Read these off the row that follows.
1) Report the entry just left of 131.
2) Report the entry just right of 135.
[109 106 132 134 120 135 128 114 128 131 115 109 106 128 129 111]
1) 128
2) 128

[[134 138 128 128 140 141 132 149 121 130 138 124 134 134 131 127]
 [126 122 152 135 116 116 130 122 152 129 119 132 127 134 135 144]
 [136 127 124 128 131 121 132 118 120 124 122 118 130 116 127 122]
 [111 135 126 118 115 129 122 126 135 128 140 125 132 127 123 134]
 [128 128 129 128 130 127 127 129 127 128 128 130 128 128 127 128]
 [122 132 126 124 124 131 123 128 130 128 135 127 130 126 127 135]
 [127 133 122 126 140 138 129 134 132 129 141 117 137 128 127 129]
 [121 127 126 129 132 127 126 128 131 119 131 129 134 131 126 120]
 [139 122 131 134 133 128 131 132 126 128 116 133 123 129 132 122]
 [124 130 130 127 129 128 131 129 125 128 128 135 130 126 129 126]
 [145 130 132 126 119 131 133 127 121 149 121 126 112 121 132 147]
 [133 125 126 130 127 129 126 128 131 128 128 121 127 130 127 130]
 [130 127 127 129 128 129 127 129 128 127 127 129 129 128 129 130]
 [121 130 133 125 129 124 128 127 126 132 133 128 125 128 123 124]
 [117 130 141 125 134 116 124 127 121 137 138 136 122 128 115 122]]
Counting starts at 0.
Find the entry at row 0, column 0.
A: 134
The bottom entry of the column that holds the smallest entry is 117
Find the entry in row 0 and column 1.
A: 138
The entry in row 2 and column 0 is 136
Find the bottom-right entry.
A: 122
Find the entry at row 2, column 1.
A: 127
The entry directly above 147: 126
Find the entry in row 0 and column 2.
A: 128
Find the entry in row 2 and column 2.
A: 124
The entry in the top-right corner: 127
Find the entry in row 1 and column 0.
A: 126
Find the entry directly above 145.
A: 124
Find the entry at row 1, column 2.
A: 152
The entry just right of the smallest entry: 135
The entry at row 1, column 1 -> 122

Read these off the table that follows.
1) Read off the top-left entry.
2) Read off the 2nd-last entry, reading row by row.
3) Read off the 3rd largest entry.
4) Read off the bottom entry of the column that holds the smallest entry.
5) Read off the first entry of the smallest entry's row.
6) Read off the last entry, reading row by row.
7) Read off the entry directly above the smallest entry.
8) Read off the entry just right of the largest entry.
[[151 107 110 118 118 116 119 125 126 122 117 125 127]
 [126 124 127 122 123 130 123 129 133 132 128 134 129]
 [132 113 112 125 121 117 117 125 131 119 119 121 124]
 [138 113 126 122 123 129 126 122 123 140 125 139 125]
 [133 119 120 115 120 113 120 118 131 115 111 129 121]
 [140 125 127 130 128 125 120 131 135 126 128 132 125]
 [145 116 104 125 126 125 115 127 124 126 117 135 117]
 [123 132 133 130 133 129 130 138 137 135 130 136 143]
 [134 129 130 125 130 131 136 132 137 144 131 133 139]
 [119 133 132 141 126 129 126 121 131 121 126 129 123]
 [132 118 117 121 129 120 116 122 123 113 121 119 117]
 [132 124 130 126 127 131 127 125 135 117 136 133 130]]
1) 151
2) 133
3) 144
4) 130
5) 145
6) 130
7) 127
8) 107
